(in the rows, 128 means zero)
Where one turn sends some rows of the set: a few examples, then the rows asked
Benas: [102 152 159 140 144 117 126 145 152 126 127 120 122]
soza: [135 131 160 132 142 130  82 111 124 140 129 126 144]
zazi: [134 153 133 155 148 112 108 109 116 122 100 152 144]
sug: [134 166 148 131 139 115  99 114 128 115  97 165 145]
Disa: [166 128 140 135 141 132  95 117 133 124 116 132 125]
das: [ 99 153 160 122 141 112 120 146 129 141 119 128 121]
Biv: [147 133 156 137 155 115  97 126 135 131 126 128 167]
vupeg: [122 124 150 150 144 132  90 116 149 117 122 165 145]
roka: [127 150 157 152 140 130  90 113 157 101 119 158 134]
duza: [149 151 149 140 139 124 108 112 143 132 117 117 163]
zoku: [164 138 149 124 136 132  94 115 139 123 116 139 121]
mefa: [126 137 145 163 140 133 107  94 151 120 118 151 135]
Zolil: [ 92 144 150 136 130 128 126 145 135 130 115 124 128]
pokev: [ 99 141 146 138 141 123 116 161 148 125 123 127 134]
Kera: [ 92 151 163 133 136 121 123 143 136 125 120 125 122]
tirap: [127 149 151 138 154 122 100 142 149 126 125 182 128]
mifa: [135 171 135 154 143 131 116 122 155 124 113 161 119]
gobe: [ 93 146 159 128 137 119 131 147 134 132 115 132 133]
Vira: [ 98 149 157 141 144 113 131 148 132 123 117 124 128]
Rokuz: [126 152 147 134 149 127  94 140 138 131 120 182 124]
Zeser: [142 150 154 146 142 128  90 105 127 127 125 111 134]
duvi: [129 134 129 163 155 126 119 127 139 142 121 165 130]
bek: [ 98 139 151 134 135 127 130 143 149 142 122 126 130]
Miput: [138 152 157 128 135 132  71 123 132 122 123 125 143]
godo: [100 157 141 128 133 123 118 152 131 135 109 124 127]
Zoruz: [134 174 132 154 143 129 109 126 141 123 110 160 113]
ditut: [102 149 147 141 149 110 118 153 125 132 117 120 121]
Bekad: [148 158 169 126 144 116  97 121 146 124 123 131 158]
nadis: [170 133 146 132 147 121 112 114 138 128 116 138 131]
Res: [163 127 152 129 146 125  91 121 134 124 122 141 121]
Godol: [ 96 151 151 135 135 121 125 155 135 121 111 126 135]
Dop: [167 128 148 122 144 123 101 126 140 127 115 144 138]
tiz: [ 93 140 153 141 140 121 119 153 134 120 121 126 128]
loz: [128 138 132 159 154 125 114 122 128 146 120 167 121]
luvad: [171 141 148 128 145 121 101 126 143 116 112 139 133]
fomo: [130 142 152 138 154 105  99 114 117 127 109 169 145]

Dop turns into zoku
Kera turns into Vira
Where do these go?
Bekad turns into Zeser
tirap turns into Zoruz
fomo turns into roka
das turns into Benas

Where one turn sends some rows of the set: a few examples, then the rows asked
ragud: [113 137 109 141 116 128 154 137 133 127 159 108 121 134 116 111 155 146
 143]
basop: [121 127 140 120 117 122 135 130 111 112 150 113 123 140 111 107 153 159
 121]
Teru: [105 149 109 135 120 135 149 134 138 128 148 111 123 126 117 112 149 149
 144]
miz: [113 121  96 119 134 114 131 121 101 124 154 111 109  92 133 132 130 169
 101]
zav: [141 109 122 151 123 103 100 127 101 106 130 117 117  99 129 148 143 165
 124]
Kibob: [123 116 118 137 137 121 105 116 114 113 147 138 109 100 120 156 144 139
 149]
fupok: [115 129 115 158 121  93 157 142 116 110 145 106 143 127 114 130 119 138
 107]
kav: [138 120 104 163 128 117 110 134 126 108 136 136 123  90 145 147 133 141
 140]
Nidig: [110 137 132 119 113 135 134 134 111 123 133 112 123 131 109 114 151 167
 122]
Gipil: [139 103 122 147 125 109 100 125 107 112 126 112 113  92 137 144 144 159
 132]
Nofo: [124 111 114 136 137 118 108 121 120 109 146 138 103 100 119 159 142 142
 145]
gav: [108 137 123 144 123 106 147 132 120 106 153 120 140 134 102 137 113 125
 121]
peko: [134  95 121 146 122 111 106 128 109 104 127 118 113  92 136 151 136 163
 124]
bis: [101 122 124 145 126 102 143 130 104 110 153 109 140 125  94 134 119 143
 106]
muz: [113 138 115 138 126 120 149 127 138 117 163 111 122 135 120 107 153 144
 142]
fugob: [130 125 111 145 138 114 105 119 117 112 150 134 105 103 112 156 147 145
 148]
sovi: [135 111 105 160 127 113 118 132 137 105 139 124 117  92 148 150 127 143
 145]
pom: [114 134 118 144 121 103 155 136 126 109 152 122 148 128 101 131 123 124
 115]
fuvaf: [143 118 108 157 127 115 110 130 134 111 138 119 118  93 147 144 131 143
 149]
vug: [133 124 113 145 100 126 148 140 131 121 149 106 138 132 131 105 127 169
 121]
Nemu: [133 117 108 163 127 114 116 127 131 109 139 122 122  94 152 147 129 139
 148]
dafu: [133 107 117 153 126 109 103 131 101 108 124 127 116  92 137 148 147 154
 122]
Zuso: [130  98 126 149 123 113 102 125 100 108 129 116 120  92 138 146 138 162
 126]
vimob: [130 141 103 112 124 130 121 123 128 122 158 144 113 112 130 131 109 148
 119]
tol: [125 141  99 131 120 104 140 131 121 114 130 110 107 111 166 139 132 143
 110]
duli: [113 132 102 135 118 125 154 126 137 129 162 115 118 138 114 114 148 151
 139]
Lepot: [112 125 124 142 126  99 148 135 102 111 152 115 140 129  93 133 122 145
 102]
dubo: [108 114  94 122 129 112 127 115 107 130 147 114 105  99 132 129 134 171
 101]
kur: [104 107  98 119 131 110 128 119 100 124 143 116 115  91 131 120 134 167
 105]
Zamal: [126 137 103 131 113 104 135 130 128 118 123 117 105 119 164 133 129 144
 111]
lufov: [125 116 108 145 140 119 105 123 111 115 145 143 110  93 120 153 148 143
 140]
fuso: [120 135 117 144 105 132 144 143 129 122 137  99 139 117 129 103 133 170
 123]
Tufo: [104 127 120 158 119  93 152 135 116 104 142 103 142 129 117 134 119 133
 110]
sedun: [120 133 101 132 119 101 140 131 128 111 119 116 114 111 169 127 130 137
 120]
zod: [128 125 121 144 100 129 145 145 121 121 150 101 137 124 125 100 138 166
 125]
Piru: [121 131 133 123 109 128 141 137 108 122 145 114 121 140 108 112 155 159
 126]
Seni: [123 137 108 106 131 130 123 125 125 114 152 149 119 105 129 128 112 140
 129]
Zafan: [144 123 103 168 125 109 113 132 132 106 143 121 122  96 142 146 130 147
 146]
bipa: [121 123 129 120 107 121 142 130 109 122 140 113 115 148 111 116 152 165
 116]
naza: [110 125 120 149 116  93 155 138 116 111 139 106 147 126 109 127 128 134
 103]
burap: [133 146 106 108 129 128 127 128 121 114 158 139 111 108 135 139 111 143
 120]
mito: [128 123 123 147 110 119 145 137 129 112 154  99 141 124 132  94 136 166
 122]
niz: [132 115 114 136 138 119 100 118 116 116 147 128 105  96 119 150 144 145
 150]
Lubot: [113 140 116 145 128 100 154 138 120 111 154 123 135 136 100 138 121 127
 119]
deput: [106 124 121 138 124 100 150 132 110 114 151 116 143 126  90 129 130 136
 105]

Lepot turns into fupok
kav turns into lufov
zav turns into Zafan
Where do these go?
duli turns into bipa
Piru turns into zod
Seni turns into kur
deput turns into naza
Nofo turns into peko
burap turns into miz
fuso turns into Teru
vimob turns into dubo
bis turns into Tufo
Zuso turns into Nemu
muz turns into basop
Gipil turns into fuvaf

Where one turn sends some rows of the set: a few examples, then the rows asked
dud: [116 162 124 147 128 154 134 135 149 116 149 137 129 140 113 131 127 117
 134 138 130 131 109 104 131 124 117 132  96 122 140 124 133 130 136 131
 148 125 130 111 160 154 163 141 102 125 137 160]
Fabe: [147 136 113 117 138 147 119 126 123 117  99 115 102 136 133 115 127 128
 151 135 125 143 125 104 140 130 149 114  96  92 125 128 125 132 125  90
 103  98 127 148 122 154 147 136 155 130 130 150]
molib: [108 128 118 143 133 118 132 111 116 112 110 102 130 147 137 108 112 110
 146 125 139 152 154 119 129 120 160 118  99 120 125 126 120 137 129 122
 100 101 129 152 124 152 141 118 152 129 109 108]
gedav: [116 164 119 147 124 139 140 130 141 111 147 128 130 142 117 128 130 110
 123 141 133 143 116 119 128 130 112 116  97 122 148 121 129 135 129 133
 148 123 126 114 162 145 166 150 100 124 128 161]
gamum: [118 152 124 151 129 157 138 129 146 119 146 132 131 147 124 128 137 113
 120 138 132 143 113 121 135 122 112 116  95 115 144 124 136 138 132 127
 141 128 128 115 160 158 159 146 100 124 127 162]
repu: [119 114 145 126 116 106 127 139 127 129 129 131 137 128 122 134 142 132
 147 105 118 149 150 120 131 116 151 128 129 144 144 129 146 127 119 130
 134 135 142  98 150 116 121 133 137 123 148 122]
kede: [126 110 139 128 117 113 137 129 133 126 119 124 128 136 133 129 158 125
 144 102 123 158 153 124 135 112 150 125 125 140 146 130 145 121 116 133
 138 126 141 101 148 116 127 133 131 129 151 121]
Kal: [114 160 126 142 125 144 127 137 144 121 148 134 133 136 117 133 129 117
 127 136 130 140 109 104 131 133 111 117  95 114 149 121 136 139 135 126
 140 129 132 112 162 156 154 141 102 116 131 160]
Kifol: [129 160 171 150 130 133 138 154 124 129 116 114 123 120 129 122 132 149
 148 125 145 140 126 139 141 136 133 124 122 109 135 138 168 155 126 136
 130 142 112 130 118 172 151 121 136 118 128 108]
Gada: [136 158 168 145 127 141 145 153 124 114 116 107 121 122 133 117 143 149
 145 134 144 142 120 153 140 139 138 121 124 111 131 135 168 156 135 139
 139 138 112 136 113 169 155 132 135 116 124 109]
Rato: [126 121 114 126 128 149 122 108 125  87 133 123 107 138 119 129 124 105
 137 131 119 167 144 106 151 129 162 132 112 119 126 137 114 151 159 111
 113 104 127 148 122 145 136 137 142 142 131 130]
ripi: [144 134 119 131 136 151 112 126 122 124 108 112 110 136 141 109 124 125
 155 133 133 148 127 111 142 135 152 119  90  95 127 134 129 136 126  94
  99 101 135 151 116 156 151 146 153 132 124 154]
gula: [123 129 117 121 128 150 124 109 127  91 131 118 106 149 119 131 122 112
 131 133 113 155 147 105 145 125 161 132 117 123 123 130 121 144 162 113
 110 107 120 156 129 146 138 127 150 142 135 127]
lukem: [115 116 140 123 111 113 134 138 131 128 121 122 140 132 131 135 152 129
 159 105 119 148 141 119 126 114 154 131 127 143 138 132 144 120 120 133
 144 124 145 100 148 122 120 129 133 125 152 119]
Poze: [131 116 141 124 121 106 135 138 129 128 122 124 131 128 130 129 156 135
 147 105 113 151 153 126 137 115 156 123 126 145 145 127 140 120 114 138
 139 122 146 102 143 114 130 133 135 123 140 129]
Fule: [136 155 169 162 132 137 145 145 121 125 109 110 115 131 142 121 148 143
 146 127 146 142 127 142 147 131 136 119 122 110 128 139 167 155 126 136
 133 138 112 133 116 168 157 129 138 118 124 105]
rubig: [113 136 114 131 137 127 140 109 121 117 106 100 128 146 137 107 109 113
 151 128 135 150 151 118 123 124 149 119  96 117 132 116 121 134 128 117
  96 103 125 152 129 152 143 110 159 130 110 112]
lezi: [126 165 165 151 124 141 140 155 120 121 109 113 117 126 130 126 139 152
 157 129 147 131 121 136 141 136 130 125 124 116 127 138 170 154 122 131
 135 133 118 133 120 172 158 129 142 123 131 106]

dud turns into lukem
Rato turns into molib
Where do these go?
gamum turns into kede
Gada turns into gedav
rubig turns into Fabe
repu turns into Kifol

